Rows are one point carried round by a steady rotation, each followed by how many steps it has turned.
The counts run from 0 to 1121.
[ 75 114 182 139 172 179 107 169 148 123 120 164 129 111 113 113 130 144
 137 120  82 115 146 165  98 109 141 148 126 152 131 117 135 158 133 124
 169 152 168 133 145 131 115 103 156 113 193 179  81 137 122 113 150 127
 142  91 153 134 143 135 122 111 206 100 138  80 162 123  87 148 173 123
 152 145 113 104 108 142 155] -> 339
[ 99 130 176 129 147 173 140 125 149 111  67 126 124  82 129  89 164  94
 159 126 150 147 141 168 130 151 105 125 141 118 124 104 131 158 154  99
 174 136 137 147 174 125 120 133 144 104 158 153 101 121 149  77 143 112
 142 121 202 144 177 130 105 145 186 122 112 102  95 130 129 133 117 135
 113 121 119 148 140 122 125] -> 385
[111 125 147 139 130 154 114 152 155 129 113 135 115 117 126  90 147 130
 136  98 115 147 151 189  93 144 104 160 131 139 115 104 103 174 130 133
 193 135 143 149 121 140 129 145 178 116 156 178  84 159 118  95 122 105
 126 105 168 126 186 137  66 124 179 113 117 131  71 129 123 140 119 121
 152 148 120 101 129 102 165] -> 681
[ 74 134 199 151 165 151 110 189 162 102 112 147 141 126 152  85 132 129
 155 103 136 121 151 165  99 130 116 141 146 169 111 138  99 159 131 141
 138 169 171 145 136 152  81 122 153 141 166 162 114 166 146  96 139 102
 134 138 128 111 143 123 122 143 178 106 145 116 127 124 118 109 115 179
 181 119 133 117 185 150 163] -> 690
[120 122 154 158 135 139 103 157 142 117 141 144 132 131 128  89 166 138
 157 112 119 140 174 143  64 104 136 133 168 135 113 109 133 161 120 135
 210 144 122 179 105 119 123 123 159 101 144 153  91 164 137  74 112 103
 109 133 157 103 205 128 119  92 168 124 134 105 106 172 102 116 147 132
 155 152 129 118 116 104 157] -> 456
[ 74  91 145 132 149 177 131 146 142 100  80 133 156 103 136  85 160 132
 160  99 111 126 138 157 101 154 122 118 152 143  96 120 145 122 128 126
 158 142 162 122 134 121 106 117 167  73 167 183 111 135 165  66 127 109
 120 137 166 139 156 126 104 124 202 151 104  87 115 148 103 124 118 151
 123 105 125 127 146 103 144] -> 639
[102 129 157 160 158 168  85 155 122 141 145 146 139 104 137 105 166 109
 162 131 147 112 167 142  67 140 132 148 150 147 144 120 150 163 140 115
 157 144 139 148 112 104 103 113 152 150 165 159 121 176 111 113 150 126
 112  82 165 101 185 141 119  91 209 127 128 125 110 138  90 154 139 164
 155 162 106 117 148 114 161] -> 805
[ 88 137 122 154 140 199  90 161 106 127 122 150 130 130 139  90 154  89
 158 158 140  95 137 160  89 137 102 161 142 146 126  83 152 122 148 127
 166 153 160 133 128 136  99  90 167 135 166 191 104 145 113 134 129  98
 119 116 150 136 154 130  98  86 164 121 128 113 125 127 107 157 135 188
 160 138  96 119 123 143 165] -> 84
[105 143 145 149 160 190 115 143 157 106  94 130 143 102 113  57 121 129
 139 132 120 168 111 166 116  96  99 152 158 154 135 123 122 184 106 122
 172 152 138 159 175 142 101 129 169 111 167 186  82 124  99 110 134  95
 122  86 171 125 178 109 108 116 179 109 115 117 141 134 111 152 153 141
 120 135 121 103 126 103 140] -> 934
[ 89 119 126 168 160 155 127 146 125 115 156 118 100 134 149  78 139  99
 185 131 113 141 128 144  75 110 128 113 142 158 113 122 116 122 117 141
 207 134 144 147 121 136 122 168 169  94 126 164 110 149 165  73  93 109
 144 122 154 141 170 112 103 103 178 126 106  75 129 175  79 113 108 131
 129 142 118 116 142 119 120] -> 203
[ 55 123 186 145 152 144  95 187 143 125 149 149 141 111 128 109 164 120
 156 113 132 114 167 119  78 133 131 137 160 115 126 126 147 155 135 118
 143 164 142 132 135 132 110 104 159 118 167 173  99 155 121  95 145 125
 105 125 143 106 158 120 143 104 203 112 134  68 147 156  81 143 163 149
 152 139 108 123 122 132 149] -> 248
[ 72 133 181 137 151 159 110 162 168 107 127 146 121  94 128  72 119 129
 156 129 137 153 108 159 118 118 119 155 137 160 119 122 116 183 128 109
 157 156 159 117 172 150  95 138 169 114 178 176  83 134 114 115 142  93
 134  79 163 136 164 116 117 127 186  81 134 107 117 133  96 141 157 125
 142 151  93 113 139 145 144] -> 369
[ 61 123 145 153 177 166 108 175 144 116 157 136 110 107 132 109 139 109
 174 126 129 125 127 111  84 144 120 143 152 142 136 123 154 127 153 116
 153 155 166 116 162 117  95 107 167 110 166 177 103 129 130 101 124 130
 129 100 183 148 138 122 120 116 206 106 129  98 156 167  85 142 141 133
 131 150 110 116 117 126 131] -> 277
[ 69 127 122 177 175 175 133 183 146 115 132 124 118 133 129 109 146 124
 155 128 120 101 171 165  53 126 136 110 144 142 114 123 107 102 114 146
 181 127 127 163 100 155 113 112 175 102 140 168 106 151 130  95 109  87
 104 139 131 126 153  96 105 106 170 150 127  81 129 163 101 100 131 159
 158 122 133 119 137 123 164] -> 329
[ 87  99 178 130 160 179  96 139 152 114  93 171 156  94 106  79 162 111
 176 111 134 133 139 180 116 135 134 132 181 139 133 116 152 148 128  96
 146 136 154 140 164 141  99  95 171 127 169 175 112 114 114  94 139 109
 118 137 190 119 169 120 136 143 190 112 140  99 143 122 122 147 153 140
 147 116 106 131 147 146 130] -> 497
[ 94 114 190 132 127 179 119 127 121 117  75 157 137  70 134  71 147  81
 165 123 131 132 120 161 111 153 115 137 145 138 124 116 149 169 165 101
 143 141 157 128 144 132 107 104 162 122 181 169 121 131 137 105 150 109
 138 112 184 146 186 144 129 120 195 125 115 102 111 125 113 146 127 162
 150 121  99 144 155 129 132] -> 950
[ 50 134 148 137 147 150  98 182 171 115 121 127 128 130 120  92 175 124
 144  96 113 155 153 152  83 153 101 118 140 115 127 121 100 153 104 155
 172 162 143 149 132 140 103 124 178 136 181 185  92 133 137  94 123 114
 119 153 140 115 158 116  95 135 194 110 135  96 122 150 116 125 127 110
 148 122 147 104 125 103 131] -> 814
[144 104 118 151 165 180 133 110 121 139 121 121 131 108 116  68 148  91
 168 137 152 105 144 168  88 130 146 152 149 152 153 125 109 131 138 121
 195 127 113 193 122 124 131 120 169 106 155 164 114 142 118 100 108  82
  91 106 176 121 167 128 133 109 187 150 142  80 120 135 100 156 143 163
 135 133 115 146 139 151 154] -> 98
[125  99 161 127 131 147 119 135 116 123  92 125 165 116 123  49 154  77
 186 104 137 143 139 193  97 109 104 149 150 150 129 115 127 145 129 110
 163 156 145 187 138 131 111 113 162 122 172 158 118 142 140 113 119  97
 111 129 126 103 172 118 115 109 173 140 138 100 102 121 112 146 137 174
 145 114 134 136 161 117 143] -> 631
[130 116 140 153 134 145 124 167 125 102 123  96  99 137 147  73 139  69
 176 121 127 148 135 127  93  91  92 136 120 140 127  96 100 164 114 141
 208 145 142 174 129 138 121 149 153 113 146 155  87 142 158 103 105 100
 146  96 154 161 177 133  81 118 176 102 117  82 109 160  87 145 126 137
 125 137 121 116 136 102 151] -> 851
[ 66 119 147 154 163 153  96 161 132 139 132 177 114 142 137 117 140  98
 184 130 142 111 193 145  86 118 132 149 137 130 111 127 143 134 141 124
 163 154 129 169 111 125 115 109 166 113 165 160 102 174 148 105 109 108
 143 129 131 109 158 143 141 116 184 106 132  50 126 152 109 134 151 138
 161 111 104 134 118 148 154] -> 218
[103 146 163 185 149 166  85 172 135  96 124 136 105  95 137 100 164  78
 159 131 136 118 144 169  96 130 109 116 136 167 134  98 145 121 169 131
 178 125 146 134 152 161 110  88 157 126 147 166 127 135 162 129 131 112
 137 137 156 142 132 116  93 139 199 131 127 139 106 107 104 128 116 178
 161 136 118 152 143 150 169] -> 1040
[107 120 156 161 165 160 111 139 131 121  98 142 115  90 116 106 168  96
 159 115 154 120 166 166  91 153 109 155 141 128 130 127 161 142 187 121
 176 121 127 150 149 116 131 122 155 109 160 147 108 127 148  89 127 120
 129 108 184 125 151 151  84 125 198 146 131 113  79 118 108 155 124 152
 131 135 135 148 126 133 176] -> 476
[115 117 159 179 159 153 129 127 122 120 125 134 107  82 123  84 168 121
 164 130 150 129 149 173  81 151 131 139 144 130 131 107 145 153 170 109
 197 112 128 155 135 131 150 132 147  95 142 139 124 138 153  70 124 110
 113 115 192 113 170 131  71  96 176 152 128 104  93 146  88 150 128 152
 137 173 128 142 133 146 139] -> 900
[ 44 134 137 117 168 170  95 167 136 119 110 152 135 156 143  74 161  89
 188 138 132 127 158 160  69 128 102 146 171 140 122 115 143 130 121 117
 151 165 155 126 136 110  94 131 172 155 154 168 111 168 130 107 105  95
 112 131 130  87 161 105 125 127 154  85 128  94 129 161 126 136 128 138
 149 123 108  96 147 123 129] -> 939
[102 135 166 174 158 159 112 155 159 104 140 120 128 121 112  88 150 100
 151 121 135 148 128 128  95  96 135 113 141 136 143 130 112 155 100 116
 186 156 113 178 149 151 116 103 165 122 157 169 101 144 113 114 126 106
  97 129 155 133 163 104 138 131 202 109 137  84 159 154  88 130 174 128
 150 132 116 119 125 112 145] -> 1037
[ 70 105 157 156 163 129  99 173 135 103 151 141 129 120 127  86 136  91
 187 115 151 127 149 149  86 120 105 149 184 154 123 143 145 128 113 100
 182 144 135 161 153  98 112 123 186  87 134 162 110 131 147 102 113  97
  98 128 117 119 153  94 133 130 199 110 146  85 146 159  98 128 166 151
 111 111 109 116 147 148 151] -> 61
[131 124 161 142 135 174 136 146 139 132  77 123 130 119 133  79 153 120
 144 106 104 128 144 164  82 116 109 128 137 147 114  79 127 157 125 141
 211 139 161 154 123 148 123 131 149 128 167 162  86 162 132 109 126  81
 122 106 164 140 198 126  70 114 152 131 138 120  70 116 130 132 137 137
 178 148 125 120 127 138 168] -> 1105
[ 62 124 139 157 195 174 135 166 134 108  98 128 112 129 144  74 148  87
 153 174 154 115 141 134 103 128 101 150 156 162 138 123 136 145 165 127
 151 142 178 115 167 113  84 120 129 127 161 143 108 170 140 105 109  81
 102  90 171 131 168 136 110 116 148 113 127 103 122 131 111 148 114 164
 151 150 100 111 145 160 130] -> 150
[ 70 156 141 127 147 191  95 186 165 119 109 139 139 115 135 103 159 112
 140 148 120 126 135 143 103 160 103 134 137 135 145 101 109 142 138 131
 150 148 181 115 149 156  93 112 170 171 169 199  99 141 119 116 156 120
 150 119 185 148 154 131 100 123 182 105 112 122 118 129 104 128 122 159
 157 125 108 128 150 124 157] -> 495
[ 76 139 151 179 179 148 114 180 120 112 137 126 113 119 113  46 136 104
 145 173 176 125 138 151  92 127 113 125 147 164 140 117 121 136 145 116
 170 146 162 159 154 131 104 129 162 117 141 141 116 155 140 126 133  65
  86 104 126 105 141 103  93 104 156 135 140  99 118 135  92 133 135 187
 174 171 129 134 154 158 166] -> 254
[121 135 171 162 144 166 127 165 138 103 123 105 110 117 136 105 148 104
 120 149 108 130 126 157  87 123 116 131  97 164 135  91  96 151 156 150
 201 117 151 176 130 185 129 103 143 142 155 165  78 130 139  95 138  95
 143 109 155 153 155 130  88 143 170 120 122  91 127 123  93 120 128 162
 173 139 147 146 167 160 167] -> 882
[122  89 136 137 152 161 127 156 139 123 102 154 173 108 118  71 132 102
 178 112 137 121 163 161 102 122 118 178 167 160 119 133 135 144 131 117
 168 152 158 140 137  95 102 107 172  84 180 174  89 124 151 132 105 102
 124  95 143 128 170 111 107 100 186 135 130 113 136 110 105 167 143 156
 140 121 113 102 134 102 171] -> 855
[114 111 181 182 167 132 109 146 119 114 100 130 144 105  96  75 149  83
 183 120 156 131 152 161  99  99 133 148 153 150 116 135 146 164 145 108
 186 133 119 193 144 133 129 116 134  96 161 122  95 144 150  99 120  97
 118 109 149  95 160 122 112  96 181 134 154  75 146 105  86 158 150 164
 160 154 134 120 119 138 153] -> 788
[112 134 157 177 161 176 121 142 119  98 105 140 133 113 142  60 142  90
 181 174 159 118 144 171 102 121 137 143 150 151 136  83 109 135 142 128
 163 141 162 177 138 147  98 116 129 142 156 156 127 155 175 104 136  95
 143 121 155 128 155 108 111 114 154 129 138 118 150 141  93 132 110 212
 174 130 140 144 170 126 132] -> 520
[ 88 166 146 185 171 176 105 161 130 104 119 125  92  96 151  83 126  87
 147 139 159 128 121 181 103 139  86 145 113 160 119 108 117 134 162 113
 173 111 127 151 155 166 102 103 168 118 135 175 120 125 161 124 119 104
 158 102 167 148 123 118  94 141 176 135 119 133 132 119 110 143 107 185
 148 124 114 138 161 131 158] -> 616
[137 112 157 148 144 167  98 127 141 122 108 145 146  89 111  70 151  73
 177  88 128 131 139 207  99 125 114 136 152 150 137 103 121 147 145 113
 195 121 144 169 138 139 130 107 185 110 157 194 115 118 124 104 134 112
 112 146 165 125 173 104 105 141 193 127 117 113 111 112 125 154 147 138
 148 117 117 138 153 138 156] -> 177
[ 88 142 141 194 190 142 122 191 145  92 134 109 105 121 131  85 160 106
 160 131 149 136 158 154  74 132 103 135 139 153 110 120 112 143 138 143
 202 116 140 163 142 143 114 120 142  92 140 151  98 158 172  92  81 104
 127 121 121 120 126  98  58 129 168 137 118 115 120 151  96 118 106 158
 152 150 160 111 130 125 171] -> 142
[ 86  94 148 159 181 151 106 151 126 116 132 145 110 121 138 100 174  94
 164  98 115 114 180 157  72 127 128 123 155 159 125 113 157 121 180 146
 183 136 164 150 127 126 119 121 133 111 158 154 113 149 152  63 116 119
 117 132 168 125 165 166 117 123 175 110 137  74 128 149  98 129 123 136
 154 156 126 140 146 180 127] -> 343
[ 80 164 172 181 191 161 111 190 132 101 140 124  93 122 145 121 147  85
 145 157 152 102 153 117  77 124 129 121 139 162 138 121 132 147 154 136
 172 141 125 151 134 150  96 109 152 131 142 147  95 161 147 101 136  96
 111 113 163 153 142 142 137 134 195 130 147  83 130 159  88 108 119 155
 164 146 111 136 139 158 163] -> 471
[ 94 142 185 160 131 154  97 156 155 129 123 149 146 105 128  65 130 156
 154 103 126 139 140 181  87 124 147 118 141 132 124 115 123 182 101 124
 172 153 138 175 118 157 117 138 176 124 174 174 108 166 123 118 153  94
 123 122 142  99 154 116 112 110 202 123 156 110 107 131 105 115 143 172
 168 132 124 139 165 127 143] -> 897
